In the data rows, 128 means zero.
Each pair is two rows. How far apart are they, by a hidden measure? 0 means very close, and 30 very far. Two or three weighted sums of its numbers give each row a place; it is the straight-line distance between the places.
np.array([120, 148, 130, 168, 82, 132, 121, 167, 151, 135])
np.array([76, 101, 95, 106, 165, 166, 99, 121, 162, 132]): 23
np.array([173, 104, 113, 86, 152, 91, 170, 70, 65, 141])
np.array([137, 165, 153, 163, 120, 144, 124, 182, 151, 137]): 22
np.array([180, 155, 167, 136, 120, 108, 175, 135, 97, 136])
np.array([125, 46, 51, 144, 148, 144, 161, 83, 121, 169]): 5
np.array([155, 143, 140, 182, 124, 134, 152, 141, 135, 157])
np.array([81, 104, 99, 149, 121, 170, 140, 138, 115, 125]): 11
np.array([144, 160, 148, 156, 136, 131, 134, 148, 179, 162])
np.array([126, 162, 149, 166, 124, 162, 142, 164, 147, 149]): 11
np.array([153, 100, 109, 81, 161, 112, 188, 74, 84, 138])
np.array([119, 176, 169, 97, 132, 121, 109, 162, 79, 32]): 6
np.array([165, 142, 150, 125, 141, 124, 193, 123, 94, 138])
np.array([129, 151, 155, 65, 164, 97, 94, 120, 101, 79]): 21
np.array([90, 98, 105, 110, 157, 152, 117, 123, 156, 133])
np.array([99, 163, 149, 86, 122, 115, 124, 145, 84, 40]): 9
np.array([163, 153, 154, 157, 116, 122, 168, 149, 137, 159])
np.array([164, 146, 141, 142, 120, 67, 105, 146, 142, 135]): 13
np.array([95, 131, 126, 157, 117, 161, 124, 155, 137, 119])
np.array([85, 134, 132, 133, 130, 158, 89, 168, 146, 107]): 5
np.array([77, 132, 137, 112, 118, 159, 111, 125, 111, 80])
np.array([152, 163, 153, 125, 76, 76, 115, 132, 94, 113]): 6
np.array([134, 139, 137, 48, 138, 98, 144, 108, 99, 103])
np.array([119, 62, 58, 137, 148, 144, 159, 102, 140, 162]): 5
np.array([136, 152, 155, 160, 118, 153, 147, 167, 150, 155])
np.array([126, 129, 137, 167, 84, 110, 111, 157, 141, 132]): 6
np.array([101, 119, 118, 127, 156, 146, 76, 139, 165, 133])
np.array([150, 130, 119, 163, 105, 102, 92, 142, 166, 146]): 13
np.array([85, 101, 97, 121, 132, 170, 120, 139, 174, 134])
np.array([146, 160, 144, 133, 73, 93, 137, 141, 101, 115]): 13
np.array([182, 167, 171, 131, 116, 88, 153, 135, 109, 131])
np.array([111, 116, 120, 158, 124, 159, 138, 140, 122, 130]): 7
np.array([177, 148, 160, 143, 122, 40, 170, 141, 98, 143])
np.array([80, 147, 136, 145, 120, 161, 99, 166, 134, 99]): 14
np.array([110, 164, 156, 81, 133, 129, 137, 147, 79, 59])
np.array([84, 146, 131, 116, 112, 168, 125, 121, 102, 84]): 7
np.array([63, 123, 121, 137, 134, 182, 125, 153, 146, 113])
np.array([163, 134, 145, 151, 85, 80, 74, 113, 150, 151]): 18
np.array([130, 140, 142, 168, 88, 114, 112, 166, 147, 138])
np.array([147, 149, 155, 163, 135, 124, 122, 171, 188, 169]): 17
np.array([170, 173, 179, 116, 135, 99, 143, 150, 125, 135])
np.array([127, 177, 161, 124, 94, 117, 122, 171, 102, 85]): 17
np.array([97, 120, 112, 152, 119, 161, 132, 133, 119, 124])
np.array([95, 115, 106, 113, 156, 153, 91, 129, 163, 124]): 13
np.array([102, 116, 121, 122, 151, 141, 79, 139, 165, 127])
np.array([55, 128, 128, 132, 142, 183, 123, 156, 129, 110]): 10
np.array([125, 68, 60, 134, 137, 153, 162, 102, 138, 167])
np.array([135, 52, 60, 143, 150, 141, 155, 90, 145, 180]): 9
np.array([186, 173, 182, 126, 136, 111, 137, 152, 151, 133])
np.array([183, 160, 167, 139, 119, 104, 159, 142, 104, 138]): 11
np.array([135, 124, 132, 48, 172, 118, 131, 101, 91, 91])
np.array([154, 151, 158, 154, 131, 126, 126, 161, 191, 160]): 24
np.array([116, 150, 142, 144, 100, 111, 60, 157, 187, 128])
np.array([149, 153, 157, 72, 165, 89, 106, 129, 96, 94]): 19
np.array([179, 164, 180, 140, 111, 98, 146, 141, 113, 127])
np.array([127, 129, 143, 99, 135, 127, 60, 106, 139, 112]): 21
np.array([169, 164, 161, 145, 113, 115, 119, 150, 149, 160])
np.array([112, 128, 130, 92, 170, 118, 116, 164, 142, 105]): 12
np.array([84, 145, 141, 115, 109, 153, 90, 132, 112, 84])
np.array([130, 141, 136, 55, 148, 97, 127, 117, 110, 95]): 15
np.array([147, 175, 166, 140, 139, 128, 157, 174, 140, 132])
np.array([98, 111, 106, 147, 128, 164, 139, 135, 125, 112]): 14
np.array([159, 168, 168, 140, 120, 133, 117, 138, 162, 165])
np.array([161, 157, 171, 136, 78, 83, 126, 148, 100, 104]): 12
np.array([165, 143, 143, 147, 116, 71, 123, 154, 145, 148])
np.array([99, 147, 146, 119, 107, 148, 93, 126, 108, 78]): 21
np.array([157, 173, 158, 139, 82, 72, 134, 146, 104, 116])
np.array([106, 126, 108, 102, 136, 149, 105, 98, 146, 109]): 11
np.array([104, 119, 130, 164, 105, 144, 131, 150, 133, 124])
np.array([123, 49, 62, 140, 155, 156, 163, 82, 148, 184]): 8
np.array([131, 49, 50, 140, 157, 154, 165, 83, 139, 170])
np.array([129, 57, 71, 146, 142, 150, 154, 92, 152, 182]): 1
np.array([79, 133, 129, 104, 115, 156, 100, 127, 116, 82])
np.array([213, 164, 154, 84, 138, 133, 137, 146, 74, 65]): 5
np.array([123, 140, 138, 40, 171, 115, 116, 110, 93, 82])
np.array([103, 147, 148, 166, 94, 136, 94, 175, 154, 108]): 21
np.array([145, 90, 92, 119, 158, 118, 181, 98, 105, 153])
np.array([159, 74, 93, 113, 124, 123, 144, 25, 98, 159]): 23
np.array([93, 110, 105, 124, 158, 153, 81, 133, 163, 129])
np.array([130, 150, 158, 161, 127, 148, 141, 165, 149, 159]): 14
np.array([116, 120, 144, 100, 134, 128, 71, 102, 154, 107])
np.array([135, 71, 71, 106, 137, 133, 141, 37, 106, 150]): 10
np.array([164, 148, 151, 177, 119, 141, 134, 149, 137, 164])
np.array([117, 117, 126, 133, 95, 141, 121, 103, 105, 112]): 10
np.array([160, 166, 154, 130, 71, 90, 135, 133, 105, 121])
np.array([144, 138, 147, 105, 131, 119, 161, 120, 39, 85]): 17
np.array([110, 117, 116, 156, 119, 151, 142, 135, 127, 123])
np.array([121, 119, 129, 136, 99, 151, 128, 112, 101, 119]): 14
np.array([138, 148, 154, 159, 34, 97, 100, 126, 132, 130])
np.array([161, 138, 141, 151, 71, 81, 81, 117, 155, 146]): 13
np.array([190, 145, 139, 148, 146, 103, 160, 160, 147, 177])
np.array([106, 169, 141, 153, 80, 127, 103, 171, 161, 121]): 14
np.array([173, 142, 137, 149, 79, 78, 77, 119, 155, 140])
np.array([84, 111, 94, 120, 153, 161, 108, 131, 161, 120]): 12
np.array([126, 56, 49, 139, 137, 143, 166, 89, 140, 168])
np.array([80, 102, 97, 98, 166, 160, 109, 116, 159, 125]): 14
np.array([117, 126, 133, 93, 141, 121, 86, 99, 130, 117])
np.array([116, 66, 62, 153, 135, 152, 147, 106, 130, 173]): 19
np.array([102, 112, 95, 162, 115, 158, 145, 132, 122, 130])
np.array([105, 119, 103, 153, 113, 154, 129, 134, 118, 123]): 5
np.array([85, 103, 100, 111, 165, 161, 108, 128, 175, 132])
np.array([81, 135, 137, 130, 123, 153, 100, 155, 144, 100]): 10
np.array([123, 138, 124, 46, 161, 119, 132, 117, 99, 98])
np.array([132, 143, 145, 100, 125, 120, 147, 114, 61, 79]): 10
np.array([119, 166, 154, 79, 131, 125, 141, 152, 63, 51])
np.array([103, 120, 123, 126, 154, 144, 97, 138, 175, 131]): 17
np.array([117, 127, 125, 135, 106, 141, 135, 100, 90, 114])
np.array([155, 130, 136, 155, 80, 81, 77, 110, 156, 149]): 7
np.array([151, 133, 140, 174, 105, 97, 71, 145, 176, 154])
np.array([175, 134, 136, 144, 86, 71, 91, 105, 145, 152]): 6
np.array([145, 143, 133, 116, 113, 119, 173, 116, 41, 101])
np.array([142, 112, 111, 153, 146, 169, 183, 125, 139, 148]): 23
np.array([120, 171, 168, 92, 127, 121, 108, 142, 81, 61])
np.array([66, 143, 129, 136, 127, 165, 113, 165, 148, 96]): 20
np.array([132, 159, 157, 77, 148, 92, 83, 128, 115, 95])
np.array([128, 58, 54, 140, 138, 140, 160, 91, 131, 182]): 21
